One vector is turned by the same rotation once a tick. Each row is the vector after some number of ticks, and that number follows the row.
The counts run from 0 to 115.
[117 141 149 125 121 112 101  96 115 102 121  79 219 151 109 181 134 104
 148 125 118 138 112 121 122 103 113 157 144 129 148  77  84 130 108 163
 126 116 142 118 118 126]  81
[113  97 106 145  97 142 145 168 161 113 186 107 181 133 128 131 170  85
 126  98 112  96 143 126 121 110 132 120  97 126  85 120 123 112 104 103
 148  98  93 137  99 129]  111
[129 110 161 122 134 111 107 119 140 117 134  68 225 170  86 165 147  97
 137 115 131 108 105 138 118 134 128 145 107 131 151  77 100 112  99 161
 106 135 137 146 117 144]  80
[ 97 131 109 163  77 111 111 134 167 126 176  84 171 144  98 135 122 114
 123 110 144 102 148 116 141  97  66 133 156 110 133 120 116  77 136 141
 139 127 117 136  99 110]  103
[124  98 120 105  94 135 153 124 124  85 155  89 134 147 122 130 158  60
 160  82 137 143 105  91 111  93 117 130  83 147  90 110 114 143 118 143
 113  87 128 157 148 128]  58
[117  97 143 136 120 107  98 141 115 114 149  85 162 127 100 159 180  89
 141  72 113 131  89 115 131 142 138 135 115 143 115  82 109 114  56 135
 113 112 115 126 114 135]  113
[147  94 154 129 162 144 130 138 125 123 140 106 184 117 106 186 179  86
 119 108 126 168 151 141  82 102 137 120  97 136 107 109 116 102  91 158
 132 116 127 131  85 120]  73
[135  96 121 155 136 179 122 156 141  98 175 139 132 143  94 146 142  91
 159 105 105 103  92 108  90 117 122 136 101 122  78 109 151 121 107 131
 129  73 139 179 104  96]  52
[ 94 100 159 168 140 132 137 156 142 131 161  91 167 116 121 163 157 111
 115  76 102 152 142 118 117  92  64 117 118  96 123 103 159 100 119 142
 117  88 102 157 117 112]  105
[ 82 118 170  92  97 141 129 149 143  97 134  70 186 123 131 138 152  81
 129 113 131 141 158  91 105  88  99 131  88 142 125  98 137 140 156 148
 116  90 129 146 130 143]  24
[134  94 141 126  94 144 106 129 114 119 139 153 153 150 117 162 156 132
 129  75 114 147 145 173  63  95 103 119 154 158 105 102  98 142 123 155
 139  95 168 100  90 112]  34
[123 107 110 127 104 139 151 165 148 113 188  71 156 183 120 131 157  97
 132  93 150  83  87 115 128 103 108 129 134 137 148 116 137  72 115 134
 113  99 114 161 122 122]  4
[ 83 135 101 145 100 128  85 128 126 127 162 119 184  92 104 156 161  97
 119 128 134 106 125 136 107  94 108 162 162 137  78  84  80 139 101 120
 144 125 105 128 101 111]  55
[ 97 139 120 155 128 106  98 101 152 109 123 102 191 121 110 196 143 119
 149 120 104 130 123 126 153 103  93 158 161 112 105  88 118 114  89 164
 136 112 140 158 128 102]  48
[127  84 114 116 103 116  93 118 175  94 145 144 131 175 139 180 141 131
 133 102 144 116 139 151  72  86 118 125 148 141 120 129 113  85 122 157
 125  91 147 135  76 118]  68
[ 96 121 145 126 167 115  95 133 115 120 155 117 184 141 133 180 169 120
 100  99 152 151 106 155  91  84  89 148 155 113 157  80 122  95  99 150
 116  85 123 113 105 115]  7
[138 141  84 121  91 125 132 135 148  98 162 119 172 155 109 112 112  99
 139 115 122 110 128  98 143  87  86 142 123 151 155 121 111 106 115 174
 164  83 154 118 112  72]  43
[148 132  89 109  97 112 132 116 145  89 130 124 191 158 114 149 113 102
 126 119 138 113 111 136 138  85  83 140 110 160 145 116 107 104 104 189
 133  85 173 127 127  66]  42
[123 116 125 109  98 135  78 118 147 101 136 119 193 129  86 163 132 101
 129 165 131  87  97  98  87 113 128 161 138 149 116 106  81 107 124 149
 130 146 113 113  82 113]  21
[128 100 121 160 122 141  94 125 150 120 163 127 131 137  69 145 152 102
 155 110 129  99  77 132  99 130 135 146 118 130  89  90 118 120  98 130
 126 107 146 166 101  89]  53
[123 143 101 107  84 125 131 125 142 110 123  95 180 118 100 157 153  85
  97 131 144  97 114 135 129  85  70 155 121 167  84 118 122 106 128 163
 131 154  88 146 119  84]  96
[143 120 117 130 105 152  85 167 117 108 152 153 159 157  95 166 173  92
 103 111 130  96 105 144  57 123 101 132 150 143  85 102 144 131 131 144
 118 137 143 115  98  99]  94
[127 112 103 137  83 175 138 179 147 118 181 100 195 136 123 105 124  88
 127 134 132 107 153  94 103 102 135 124 119 144 146 124 100 105 148 141
 158 109 134 109  98 114]  77
[137 128 109 112  87 130 109 143 136 117 136 131 174 147 104 170 168 111
  88 135 160  82 108 159  81 104  85 146 126 150  69 105 133 108 131 142
 110 151 123 139 106  90]  95
[109 143 139 145  95 117  77 116 154 132 139 131 199 123 115 161 175 120
 134 127 118 123 131 183  94 100 116 156 149 127  96  68 118 162 143 145
 161 115 119 110  93 116]  88
[121  86 167 126 135 155 123 167 136 115 155  80 217 169 113 145 157 104
 125 119 118  91 102 115 108 132 138 133  95 142 147  98 120 108 115 148
 110 123 120 154 114 140]  79
[125 101 143 122 125 182 130 202 148 110 179  91 209 165 122 114 152  95
 121 123 104  94 132  87 106 116 136 116 108 136 139 114 129 115 139 135
 136 109 116 130 105 133]  78
[154  99 138 111 161 150 131 110 123 100 112 113 191 123 106 185 149 104
 128 121 121 149 135 134  91  97 123 122 116 158 110 124  84 100  86 168
 133 110 152 135  87 105]  74
[ 99 132 101 173  89 141 124 147 145 114 166 111 149 109 132 140 128  95
 153 122 132 159 166 109 111  83  84 138 124 106 104  91 124 121 129 156
 157  62 168 142 136  76]  50
[124 115 102 137 120 140 129 118 164  91 169 109 141 162 155 130 128 114
 162 100 114 141 101  97 119  74 113 141 124 126 139 136 118  89 118 170
 175  59 117 142  97  94]  10
[135 118 158 121  79 127  95 112 136 102 148  97 136 173  80 161 116 130
 170 111 159 133 120 120  71 117  99 135 157 127 135  97  97 113 141 152
 108 106 161 124  89 107]  27
[111 118  93 155  82 125 112 123 144 114 123  87 165 105 161 155 171  79
 153 123 143 162 134  92 122  99 113 161 107 145 101 105  89 104 108 183
 160 121 134 124 118 101]  16
[ 96 136 125 116  96 137 108 119 158 110 113 129 197 112 157 169 169 111
 127 118  96 131 129 169 103  77 102 146 144 132  69  95 135 157 137 163
 169 100 114 133 115 110]  89
[119 143 136 135  81 139  99 128 142  98 157 115 156 158  97 161 117 130
 141 128 150 119 149 127  66 107  93 129 184 117 131 101 100 115 169 134
 126 103 129 102  74 110]  28
[121  89 145  99 150 127  85 127 154  98 145 149 130 164 124 180 149 131
 131  84 121 158 143 131  63  70 117 114 154 138 128 126 129 102 128 156
 127  75 146 121  79 123]  67
[107  96  92 164  86 140 108 144 135 115 184 153 153 122 131 138 124 124
 134 101 119 121 127 123 103  98 100 132 152 129 112 123  79 109 108 132
 159  68 147 105  72  83]  109
[126 126 101 136 106 143 122 182 148 107 191 124 171 164 106 104 114  96
 132 109 110 113 119  80 146 106  93 132 130 127 158 114 158 117 136 166
 159  83 139 119 108  90]  44
[130  95 180 106 109 136 103 111 135  87 134  89 134 173  92 166 116 116
 175  97 119 137  97  95  87 116 108 126 130 140 138  90 118 130 132 163
  89  89 162 151 113 122]  26
[147  89 131 122 130 167  96 163 127  93 148 135 144 155 113 150 160  76
 143 131 143 123 104 100  56 128 141 139  77 144 108 107 131 110 126 143
 104 110 153 136  96 111]  19
[125 107 128 145 153 138  79 146 174 132 178 132 181 162 117 171 191  92
 139 102 114 133 133 135  79 108 147 154 129  96 106 106 139 108 117 136
 140 126 110 129  83 136]  13
[117  89 121 161 109 136 102 150 169 108 197 110 124 172 132 109 152 114
 168  89 111 140  95  99 107 104 131 145 126 118 163 122 129  92 120 164
 163  78 119 130  93 103]  11
[ 79  91 120 111  86 136 145 152 128 111 147  98 152 110 157 136 171  76
 126  95 145 125 125 120 115  78 100 140  83 153  75  96 111 128 110 136
 122  84 142 160 158 130]  57
[126 117 140 142 150 119  90 157 176 132 168 124 196 174  77 157 161  98
 123 106 107  99 125 144 118 112 121 132 113  99 130  81 175 112 118 139
 115 124 138 161 119 124]  46
